One turn moves each row of this set onto another row. After a few examples, where does it send each row asked below?
setal: [ 32  11 -16 -49 -31 -11  -2  -7  -8  -7  54  -7 -10  37 -55  -5  17  -4
 -29 -21 -33   7  33  -1 -19 -13   5 -19  63  22  44  12 -10 -36  30 -11
  26 -11   1   7 -24 -20   8  11 -20   1 -22  15   8   2 -14   5  10  11
 -12 -18 -22   9  -2   1  18 -15 -21 -24   6]
Bez: [ -3   1  37  22 -17 -15  19 -24  31  64   9  49  42 -11  40  33 -18  24
  -7  13 -26 -14   4  10  14  41  32   9  -1 -47  27  -7 -12  33   8  18
 -25  43  22  14 -33  -1  19 -28 -26 -14 -13  11 -17  14  61 -10  13   9
  43  25 -17 -17  -2   3   3  13  14   9 -15]
kisev: [-29  14  32  25 -26 -17  15 -17  20  57  25  60  41  -2  27  31 -18  16
  -6   5 -18 -29  -2  13  12  28  16 -10 -22 -34  17   9 -13  25   2  13
   3  41  18  15 -50 -47  28 -22 -25 -37 -15 -10  -6  11  45 -14  13 -11
  44  25   2 -18 -10  -9   8  18  25  -1 -10]
mebu: [ -8 -18 -27  14 -22 -25  33  -4  68  -6  11  28  26  -8 -16  39   4 -16
  41  50  -9   5   3 -11 -19 -13   7  10  17  23   8 -32   7 -13   3  33
  27  -6  15   3 -13  -8   9  -1  14  25  10 -43  19   7 -44   9 -10  22
  48  -7  24   5 -14  26  20 -30  14  -5  23]
bon: [ 31   5  -6 -61 -29 -37   2 -19 -23 -11  19   0  14  25 -52   5  -9 -20
 -39 -11 -42  -8  32  -9 -15   4  10  -3  63  23  48  -4  17 -41  23 -21
  10  10   5  -5 -16  22  24  18 -19   4  -4  11  -8  -3 -10   9  24  30
 -14 -34 -26  11 -14   2  -1 -28 -18 -18  -6]
bupi: [ 13  18  12  -6 -28  25 -19   4 -10 -21 -56  -8 -39   7  -6  30 -43   5
 -21 -17   6 -35  -9  62 -46  39   4  -8 -19  -6   0  19  -8  28  18  10
   6   9   9 -19  45  -3   3  22  31 -22 -36   0  11  30  57  -5  -1 -29
 -11 -32   4  -1  31 -16  72  16  -4  30 -30]
gizuk: [  4  28   6  21  12  25  -5 -18 -41 -42  -1 -35  -2 -51 -28  -6   3  11
 -29  -5   0  24 -27 -16  -6   4  -7  14  -3 -50 -10   7  21 -13 -20 -10
 -21 -21   0  16 -11  18 -18 -49 -36  28   6 -33  11   4  -2  10  25  -7
 -28  17  11  25   3 -45 -28  -9 -22  34   4]
Norod: [-24  19  35  19 -27   0  22 -32  23  53   3  35  27 -17  27  27 -34  11
 -14   6  -2  -2   2   1  -4  28  37  31  -1 -23  13 -20  10  34  -1  16
  -6  46  25  17 -37 -24  32 -26 -17 -38  -5   1 -15  33  51 -26  20  -4
  60  17 -24 -40 -10 -17  11   0  22  -7  -7]
tak: [ -5  23   2  35  10  12  18  -3 -35 -24 -13 -30  16 -60 -25 -13 -15  41
   6  19 -17  20 -29 -25 -12  -5   9  20  11 -53  -4   3   3  -1  -8 -19
 -22 -26   2  28  12  13 -32 -42  -5  18   0 -40  10  -2 -20  24  29 -26
 -34  -1   3  12   9 -30 -16  -3 -31  43   0]
Sadu: [ -9 -20  36  19 -35 -21  12  55   3 -56 -24  18  19  17  -8   2  22 -34
  -1  36 -25   1 -50  32 -42  23 -21  -2 -32 -16 -20 -30   2 -28 -41  24
   2 -36   8   5  14  11 -10  13  18 -17 -36  -1  35  45 -42   7 -11  17
  35 -13  24   2 -15   3  37 -24   2 -25 -19]
sogeb: [ 33   2  10 -40 -34 -38   1 -21 -16  -7  48  11   2  19 -44  -3  28 -12
 -34 -31 -41  -3  16  -1 -13 -19  16  -1  58  40  42   5   2 -35  28 -28
   7   2  14  22 -35  -1  38  14  -5  23 -13  24   5   9  -9  -2  15   1
 -18 -28 -24  14  -7 -10  16 -23 -27  -8 -20]
fil: [ -4  36  14  18  11  17   9  -6 -30 -38 -20 -19 -14 -53 -42  11  -4  25
   2   8 -12  35 -30   9  -1   5 -12   5  17 -55  -7  25   5   2  -5  -5
 -27 -13  10  19   0  23 -19 -39 -17  29  12 -40  12   3 -20  17  38  -8
 -39  25   6   9   6 -24 -38  12 -51  36  -8]
Pugo: [ 46 -14   2 -58 -38 -39  -4  -1 -16  -7  32  -4   5  44 -29 -10  17   0
 -48 -22 -36   3  19   1   0   1  10  -8  64  33  61  27  -2 -35  22 -20
  -7   8  -3  11 -12   2  14   9 -17  12 -15  20  -7  20  -9  -6  10   6
 -11 -17 -17  17   1  -2  17 -15 -10   2   4]
Rizez: [ -3   9  26  33 -22 -35 -27  61   1 -70 -23   6  21 -23 -17  13  26 -17
  -2  24 -25 -31 -50  32 -16  24 -20 -13 -37  -3 -25 -23   8 -34 -21  23
  12 -41  15  16   6  14  -2  -2  15   1  -2 -16  35  45 -45  10  -9   5
  25 -20  33   3   0  14  28 -30  -3 -16 -15]
Fon: [-26  22  53  35 -39 -11  19 -15  24  56  11  51  30  -5  35  30 -12  20
 -22  15  -8 -37 -18   4  20  45  20  12   2 -29   6  -8   7  29  -1  13
 -27  34  47  27 -49 -13  10 -26 -17 -28 -14  -2  -3  20  61 -18  19 -10
  34  22 -12  -8  -3  -4  11  14  23   0   5]
kinib: [ 20 -12  11  16  -9 -11  -7  23  29   1 -36  -5 -20  29 -15  43  10 -47
   1  66  -1 -25   7  14  -7  25  21 -38  23   8 -16  -3  12 -31 -27  17
 -13 -31  16   1 -18  13   9   1  15  -6 -20  -7  12   4 -40  26  -9   4
  28 -30   2 -16  17  60  64 -30  38 -46 -24]
kig: [  2  12  15   2 -20  24  -9   9 -13 -33 -49 -10 -34   1   0  41 -46  11
  -8  -1 -11 -48 -18  81 -19   9  21 -11 -33  -9   6  33  10  29   8   3
   7  15  15 -24  36   8  10  18  24 -11 -43   9   9  17  32  11  -8 -41
 -17 -67  -3  -5  18 -11  66   6  -2  18 -27]
pil: [  9  29 -11  23   6   8   7  -9 -39 -29 -24 -13  -8 -52 -29  12  -8  23
  -4  28   8  17 -37 -19  -8  14  -8 -13  17 -53  -2   4  13 -22 -14 -14
 -40 -23   2  27   8  23 -14 -47 -16  20  12 -31   5  -3 -21   8  41  -7
 -45   8 -10  26  23 -23 -24   2 -47  44   1]
Peb: [-18 -25 -15  28 -28  -6  60  25  58  -3  11  33  37   1 -12  34  11 -16
  27  55 -11  11  -4 -14 -52   0  -5  15  -4  11  -1 -13   5 -13 -41  36
  29  -1   7 -26  -8  -4   0   1  -3  23 -13 -48  18  19 -31 -11 -13  13
  32 -12  18   6 -19  30  25  -3  25  -8  10]
Mul: [ 23  11  17 -41 -44 -26   1  -9  -8   1  34   9   9  25 -46  -6  12  -7
 -45 -14 -43  -7  31 -10  -7  -6  21 -13  79  28  35  24  -8 -40  40 -18
   7  -8   7  20 -27   4   6  36 -15   8  -7  27  -1   4  -8   3  11  12
 -22 -25  -4  19   6  10  13 -25 -13  -9  -5]
Mot: [-18  17  10  73   0 -14  11   3  10 -46 -12  15  -9  -3  -7  42  22 -10
  46  25 -29   4 -38  -8 -12 -22  16   4 -15   3  -4   8  -3   4 -54  22
   2 -25  24  -3 -28  -3   9 -19   0  13  26 -39  37  10  16  14 -24  -7
  36  12  23 -69 -12  -5  40  -4   6 -39 -14]
Vigal: [-20  14  39  35 -25  -9  19 -36  33  62   1  28  22  -3  33  49  -7  27
   0  30 -34 -24  -2 -22  27  30  36  12   9 -37  18 -23  -9  33   6  10
 -18  28  21  22 -30   2  10 -22 -16 -35 -20  15 -20  23  47 -20  29 -21
  48   7  -8 -25 -21   0   7   0  18   1   5]
basu: [  0  31   7  31  18   9  14  -9 -38 -40  -7 -16  12 -33 -47   3 -16  24
   1  13  -5  11 -32   4  -3  11 -19 -10  19 -64 -10   6  10 -19 -27  -9
 -36 -25   7  16  -8  -1 -10 -36 -42  19  12 -14  20   1 -25  27  52   2
 -33  23   7  20  19 -22 -41  21 -30  19 -11]
nibas: [  4  13  25 -22 -20  32 -33  12  -3 -28 -50  12 -24  -6  -9  45 -63  -2
 -24  -3   7 -51 -26  49 -29  44  10 -15 -39 -19   6  21   1  10  -4   3
  -8  22  -2 -28  38 -11  15   0  17 -24 -50   9   1  19  48  14 -20 -13
 -24 -36 -10  -2  10   4  71  -4  10  23 -17]
zed: [ 35  -5  34 -41 -38 -43  10  -7  -4 -15  30 -10   5  43 -31   7  14   4
 -36 -11 -55  -5  21   8  -5   0  24  -6  54  40  45   3  16 -42  30 -20
  17  13  12  21  -8   6  21   6   2  21 -16  33  -6  16 -18   1  33   6
 -27 -35 -18  10 -22  20  16 -18 -13  -5  11]
mesu: [  6   2   1  61 -21 -21  31   2   3 -68 -11   9   2  20 -15  43  23  -7
  43  39 -33  21 -39  -9 -32   8  16  -9 -27  -7 -21  10 -10 -16 -56  17
  -1 -30  16 -24 -33   1  11   1  -1  13   5 -33  21  19   7   6 -13  16
  19  -8  32 -67  -3 -22  17 -18  14 -20 -34]
Bugok: [  7  25  12  -6 -27  42 -11  -5  -8 -16 -57   1 -43   8 -11  53 -69   7
  -6   2  13 -40  -8  76 -39  40  -5 -11 -28 -29   3   8 -17   3  16  29
   6  -5  -1   0  41 -24  20  17  25 -38 -43   9  10  21  26  -8  -9 -15
  -4 -28  -2   1  17   7  49  10  -3  12 -24]
zefa: [ 33 -19   5   7 -29  11   8  18  34  16 -19  -1   7  36 -26  35  43 -29
  11  68  -9  -3   4  10 -25  21  23 -39  23 -15 -21  -4  17 -54 -42  24
  -1 -30   8 -12 -27  20   5  -4  21  -5 -24 -17   9   4 -34  23 -16  11
  38 -34   7 -29   2  16  41 -24  33 -29 -39]
vadip: [-23  18  40  32 -24 -13  28 -24  14  57  17  55  31 -10  38  31 -32  19
  -4  26   3 -22  -7  -3  16  26  31  -2   9 -40  15  11  -1  37  17  15
 -18  47  25  23 -47 -18  15 -16 -13 -24 -17  -8   1  26  41 -18  13  -5
  58  15 -13 -28  -3   4   4  21   8  15   8]
dige: [ 20  24  12  23  21  21  19 -15 -41 -19 -19 -26   4 -58 -29  -3 -11  19
   0  16 -12  22 -24 -11  -8  11 -20  23  13 -44  -8  -9  -4  -9 -15  -5
 -38 -10   0  23  11   9 -15 -24 -28  27  19 -40  21   4   0  20  39  -6
 -40   2 -12  12  15 -36 -31  24 -40  41 -14]
Lep: [ -2   8   1 -16 -39  30 -11   6   2 -24 -56   3 -44 -10 -11  53 -58   7
  -3   1  -7 -34   1  66 -36  22  17   4 -22 -11  23  15 -10  31  23  14
  -5  13  18 -20  37  -2  26  13  34 -34 -51  -7  17  24  46   5 -20 -21
 -24 -27 -16   8  25   3  67   1 -12   2 -23]
sok: [  9  28  30  -5 -29  28 -31   8 -17  -5 -51   3 -40  -1 -21  62 -42   5
 -12 -10  -2 -43 -10  63 -40  23  14  -5 -37  -5   7  20 -10  25  19  17
  -8   8   4 -14  43 -11  21  31  22 -24 -53  17  18  43  24   5 -20 -28
 -23 -25   2  -1  17  11  64   6 -16  19 -29]

bon goes to Norod
dige goes to bupi
Mul goes to vadip
Where do these go?
mesu goes to Sadu
Bugok goes to setal
Lep goes to sogeb
Vigal goes to tak
mebu goes to Mot

One turn moves each row of this set onto another row. After a few examples, where does it send each row asked below?
gepu: [ 17 -64 -41   1 -19   2  -2  28 -61  -9  24 -13  32 -18 -24 -19 -50 -22
  11  -7  -9 -24   3   6  -8 -33 -26  24]
namem: [ 42  -9   3   4 -22   0 -25   5 -67  -7  22  30 -30 -27 -10   0 -25 -72
  62   8 -29 -11  15 -24  12 -19 -14  13]
tuz: [ 26 -28  19 -32 -37 -33 -34  17 -20  10  17  -6 -41 -12  16   5 -24 -65
  40 -37 -16  -7  -9  35  22  12 -26   4]
Makek: [ 13 -40 -23  -7 -52 -72 -22   7  25  14  22 -42 -27 -12 -18   9 -26 -41
  24   3  15   3   1  19  15  21  20 -23]
Bupan: [  5 -36 -62 -16 -47   7   1  33 -11 -28   1  16  44  33   1  16 -28 -36
  15  10 -29 -21   7  -6   5 -26   9  19]
bag: [  2 -21 -35  -9 -19 -53  -4  -1  34   1   7   6 -20 -26 -29   7 -36  23
  32  23  33  -5  -9  -7   4 -48   6 -36]
Kilu: [ 29 -14 -16 -22  45   4  11  15  -9 -12  -9   8 -17  -7  19 -50 -36  24
  -6   5  19  -1   5  -6  27  24 -61  24]
lunez: [ 14 -31 -55 -41   6  -6 -29  45 -17 -12 -10 -10 -20  46 -29  12 -27 -11
  30  -7  25 -34  -5 -26  42 -39  16  -8]
kizen: [  8 -38   2  54 -27 -56 -28  12  15 -24 -11 -22 -50  21   1   3 -35 -26
  -7   0 -14  19  12 -44  -1  -3  13  12]
seno: [ 33 -17 -11 -12 -28 -24  -3  33 -23  19  27 -19 -50  -4 -15  16  32 -35
 -21  52 -41 -31 -11  11   4  -4  43   1]
vata: [ 36 -13 -40  -2  -1  -5  41  10   1 -39  -8   6 -43   8  -9 -28  -4 -23
 -20  44  -4  -1  41 -42 -17  35  -1  -5]
Lafuv: [ 27 -55  -2   5  14  14   3   3  21  21  -7 -20  -5   5  42 -22 -14  -7
 -14  43 -27  18  -3 -29  26  54  13  37]
nar: [-18 -27 -29  -7 -12 -20 -28  12 -32  -1 -25  35  11 -45  35  -7  -7 -32
  30  22 -12  -9  15  -6 -57  26  11   7]
rop: [ 12 -24 -52 -33   7 -51 -40  18 -53  33 -10   4  -2 -52  21 -28  19 -34
  40  19  15  -2  22 -10  -1   0  -9  32]
rek: [ 23 -43 -15 -21   8 -38 -32   1   2  23 -18   9 -72  23  18  -2 -42 -12
  34   0 -15   6  12   5  58 -14   2  55]
keze: [ 23 -85 -21 -45 -22   5   7  28 -32  45   6 -16  -8  20  -5   1 -11 -25
  28  -3 -18 -25 -11  18  11 -37  16  33]
debo: [ -5 -76 -27   3 -10  -7  -6  38 -51  -5  13 -37 -42  16 -28   6 -16 -20
   4 -17  11 -17 -15 -16  -9 -18  44 -11]
sive: [  4 -34  12  25 -26  18 -30  22  30   7  12 -10   3 -34 -35 -45 -61  -1
  11  21 -22   5 -10 -24  19  -9 -21  43]
pid: [ -6 -31 -29  10   1 -13 -17 -15 -48 -10   2 -15 -76 -23 -33 -33 -54 -30
  31  13   7 -27  18 -16 -12  10 -22  47]
nin: [-15   8 -25  34 -21  20 -11  11 -37   4  26  35   5 -23   6  14  -9 -28
  54  28 -15  -6   0 -24  30 -13  42  48]
libif: [ 21  30   3 -12  32   8  -4 -10  -1  24  30 -48   1 -43 -13 -41 -10 -20
  11   2   1 -35   9 -31  34  -1 -26  27]
vefi: [ -1   5 -26   3 -37 -26  -6  12  29 -28 -26  15  -5  23 -27 -34 -11 -14
  18   0  22  15  24 -15  51 -35 -35  22]
Fizi: [ 19 -38 -14 -23  -2  -4 -35  44  18  17 -25  60  21 -50  13  -7 -45  -9
  43  42 -18 -14   6 -12   3  24  20 -10]
bepo: [ 26 -40  -8  -8  14  14   4  37  32   2  13  -8 -37 -17  28 -16  -2   1
 -36  15 -37  22  12  -5  41  45  25  36]
Gor: [-26 -36 -19 -15 -56  28  19  -6  11   1  -6  39 -45  -2 -15 -23 -16 -28
  27  36 -36   2   8   7   5  -2  19  45]
nuvam: [ 35 -15  -7 -35  44  15 -15   8   7 -11 -12 -26 -28 -21   2 -37  -1  -8
 -10   5  12 -23  19 -37  27   9 -60  34]
bup: [ -4  -4 -31 -14   3  -7 -25 -25 -43  -8  -6   5  35 -15 -24  10  12 -42
   0  47 -11 -32  12  -8  -2 -24 -46  -9]
feled: [  6 -17  -8 -14 -37 -47  -5  80   7 -16 -22  18 -38 -26   9   0  37 -31
  19  10  22 -15 -16 -35   1  12  17 -14]
Bes: [ 10 -24  -5 -23  17  -4 -44  20 -38  35  32 -15   1 -49  -2   2  12 -18
 -18  19 -34 -21 -14  35  33 -26 -22  33]
zukik: [-12 -35 -12  29  -8 -17 -22  -4 -15  -8   2  31  38   6   2  35 -18  -8
  -9  44 -40   4 -18   1  20  27  23 -33]
kopok: [  5 -41 -33   5  11   6  31 -18 -21 -44 -15  13 -36 -10   7 -27  24 -23
 -22  34  -2  25  35 -35   6  11  -6 -14]
kodam: [ 11 -10 -27   2  -6 -28 -25  77   3 -11 -15  21   4 -53 -23 -22 -24 -11
  37  19  42 -31   3 -26  34  38   0 -14]
Baruv: [ 33 -34   9  25  12 -27  12 -26  33  23  16 -27   2 -15  41   6 -41 -26
  -1  38 -40  -5  -4 -34  30  17  23  -9]
Sivar: [ 15   9 -23 -21  37 -33  15 -10  -7   3  18  -2 -20 -14  30 -19 -50  -6
  19  -1  14 -15  -9  14  75  25 -38   3]
remu: [-25   9  -7  15  -4   0 -20  14  22  15  12   7   6 -24   3  15 -32  28
  46  20  16 -34 -39 -29  -7 -36  12  32]
fof: [ 22  -3   4 -19   3  11  24  10  12  23  47  10 -45 -26  13 -13  -9 -18
  -2  15 -57  20  -7  -3  49  10  41   3]
bam: [ 41 -54  -2 -18  -3 -57 -37  63 -17  32   2   4 -39 -56  22 -14  21 -24
  19  14 -13  13 -12 -36   7 -17  15   9]
tera: [  8 -43 -34   8  -2   5 -50  61  -5 -30  18  -6  15  10  -1  23 -69  -1
   0 -14 -27 -15 -21 -30  19 -20  19   2]
Lorek: [ 28  10 -21  -6   1 -47   4  38 -53 -28  14  10 -50   5 -39  -2  -3   5
  -5  22  16 -44 -19  13  17   3  -5 -34]
Fop: [ 36  -7   4  -9  17 -30 -36  32  -4  20   0   5  13  23 -12  15 -43  18
  17  31  -5 -47 -42  -2  50  34  -6  -8]
siti: [ 14  23 -12 -11  -7 -16  40 -12 -16 -29  22 -13 -59   1   1 -12 -27 -50
   8  26 -15 -29  -2 -38 -17  34  -9 -27]
dob: [-16   7  -7   8   0 -10  47 -40  -2 -31   0  12  -9 -17  18  -8  22 -25
  -8   5  -6   3  19  -9  13 -27  -5 -25]

rop goes to nar
lunez goes to debo
siti goes to fof
Where do these go?
rek goes to pid
tuz goes to namem
zukik goes to Fop
bepo goes to nuvam

